The same turns and mirrors carry the whole set onto itself and the rows of a family onto each other. Which other rows belong to the same family as each row named below? List them in the order they appear above.
These 15 rows form 5 families of 3 rows each.
L:  -6.0   0.3  -0.7  54.4 -16.6  -0.7 -14.1  -6.7   0.6  24.4  -1.5  13.5 -29.4 -23.1 -23.2  25.2  -7.1  18.5  36.3   4.5
M:  28.4 -13.2  15.5  -5.2 -20.3  18.2  -3.4   4.8  -3.7   2.6  11.2   0.9 -46.5  -7.9 -46.4  -9.4  10.7  34.9  38.1  19.3
G:  15.6 -14.3  12.4  -8.9 -26.3  24.3   2.5   8.7  -5.8  17.3   4.3   0.1 -24.7   3.8 -34.7  -7.8  15.7  32.6  51.2   9.6
N:  19.6  12.3 -14.2   2.1   8.7  13.0  32.1   5.6  22.5  18.4  10.5  30.9 -37.9  -4.6 -17.4  11.4  13.0  12.9 -12.3  18.0
T:  -2.7   6.7  -4.3  53.0 -12.9  21.1  -2.8 -21.4 -11.6  30.0  -7.6  14.4 -10.6 -20.9 -16.9  22.5  -4.7  19.3  29.4  11.1
V:  32.2  12.0  -9.1  -4.0 -13.7   8.4  30.6  -7.2  -8.1  16.2   3.9  27.5 -31.3   7.5 -12.2  14.8  -1.8   3.6  -8.8  20.8
Y:  15.9 -15.2  18.7 -11.0  -8.9  39.0  -9.6   3.9   6.3  10.5   6.9 -13.7 -40.3   0.6 -31.5  -6.8  14.7  32.4  36.1  10.9
Q:  22.8  22.5  -1.3  -1.8   8.0  -0.9  28.2  -1.5  -7.1  13.8   4.8  23.4 -41.4 -14.7 -18.0  22.4  -1.2   0.8  -6.9  16.8
S:  20.7   9.2  -6.3  -6.8   0.5  15.1  22.1   8.0  13.4  22.7   6.0  30.2 -37.9  -5.2  -6.7  15.7  -5.1   0.6 -16.7  13.0
J:  22.3  10.3  15.2   2.3  -9.2  17.0  37.2   7.7   4.5  14.0  -2.3  33.6 -38.2 -11.7  -9.5  21.1   1.6   9.8 -17.4  19.0
A:  -7.0   2.9 -11.5  59.6  -1.8  15.0  -7.0 -19.0  22.0  20.2   2.1   4.0 -27.1  -8.1 -18.6  27.2  10.2  23.7  21.9   8.1
F:  11.0 -15.8   5.7   1.9  -2.9  32.0  -6.6   5.1  12.5  16.4   4.9  -1.1 -50.5   3.4 -31.3 -18.4  25.1  41.6  34.3  16.5
C:  15.6 -19.2  34.4  -0.4 -25.5  32.3   0.1   8.7  -1.0   7.7  -4.3  -2.7 -49.2   2.2 -25.7  -4.3  15.7  36.9  32.4  15.3
D:  -0.7  -2.5  -3.1  56.7 -15.0  24.8 -13.9 -16.5  18.4  20.8   3.5   8.2 -15.7 -21.8 -20.8  30.6  -6.7  19.3  21.0   7.5
P:  -6.2  -0.1  17.7  58.6 -22.3  17.6   1.2 -10.6   9.1  15.4  -8.0   7.0 -20.9 -17.6 -14.6  38.8   0.4  20.5  22.8   5.9

Which other rows belong to the same family as G? T, V
Which other rows belong to the same family as M? L, Q
Which other rows belong to the same family as P? J, C

The same turns and mirrors carry the whole set onto itself and the rows of a family onto each other. Which other rows belong to the same family as each row named below? List them in the order they appear above.
These 28 rows form 7 families of 4 rows each.
gog:  18.5 -20.8 -16.9   6.0   1.1   2.4  24.9 -16.3
Tok:  14.5 -18.1  -1.6   7.6  12.7   9.6 -12.2  19.1
Noz: -27.1  12.1  -5.5  -3.0   8.9  12.4 -12.2   9.0
Rit:  23.8 -16.8   7.0  -1.6   7.6  13.8 -12.6   9.3
ziman:  16.6 -14.9   8.2  -0.9  14.8   6.3 -19.0   6.3
sidup:  -9.4  21.8 -17.0  -3.0  -6.7  -2.3  27.6 -12.1
Feba: -21.7  11.3 -18.1   1.6 -17.1   5.6  16.7 -15.8
zef:  29.6 -11.9 -10.8   3.0   5.1   9.2  23.5 -15.7
zibo: -11.4  17.6 -14.0  -4.7  -9.6   7.7  28.8 -17.6
besal: -23.6   2.1  -2.4   0.1   0.5  15.4 -22.1   4.8
pudul: -14.4  28.6  -0.8  -0.7  -2.0   4.9  -3.3  13.8
roguz:  29.4  -7.7 -14.3   1.8  12.3   0.4  20.1 -17.1
Zudi:  23.2 -19.8 -11.2   6.1  -1.3  -1.2  22.6 -15.0
zelo:  17.0 -15.3   7.5   0.9  12.9  17.6 -15.2  11.5
mes:  13.3 -24.9  -3.5   6.9  13.0  11.8 -11.0  14.2
puno:   0.9  26.1 -15.7  -2.7   5.4   1.6  22.7 -22.4
kamap:  18.3 -21.2  -8.7   9.8  14.5  15.8 -14.8   5.1
rati:  19.8 -11.9 -24.6  11.2  -3.1   5.5  23.9 -15.5
Budop: -18.2  10.2 -15.4  -4.0  -5.2   1.2  22.3 -25.3
sabi: -16.7  14.6   3.4  -8.2  -1.8  16.0 -13.3  16.1
Fivoz: -28.2   4.4  -5.0  -2.0   5.8  13.8 -13.0  11.2
fulav:  27.8  -7.5 -11.8  -3.1   2.5   7.7  23.5 -22.2
bofu: -22.7   8.0 -18.8  -2.8  -6.4   4.4  22.9 -19.6
moziv:  31.2  -7.7   0.7   0.2   8.5  -0.9   8.9 -23.4
pas: -24.0  14.7   4.3  -7.0  -1.9  16.2 -10.0   9.5
vafis: -22.1  14.5   5.6  -6.2  -4.3   3.5 -11.5  11.4
Kol: -13.3  23.6 -15.7  -9.0  -7.1   9.3  23.1 -15.4
fem:  15.4  -5.0  15.8   2.2   1.2   2.2 -17.2  13.4

Which other rows belong to the same family as Zudi? Tok, Noz, Budop
Which other rows belong to the same family as mes? gog, Fivoz, bofu
Which other rows belong to the same family as kamap? Feba, besal, rati
Which other rows belong to the same family as roguz? ziman, sidup, vafis

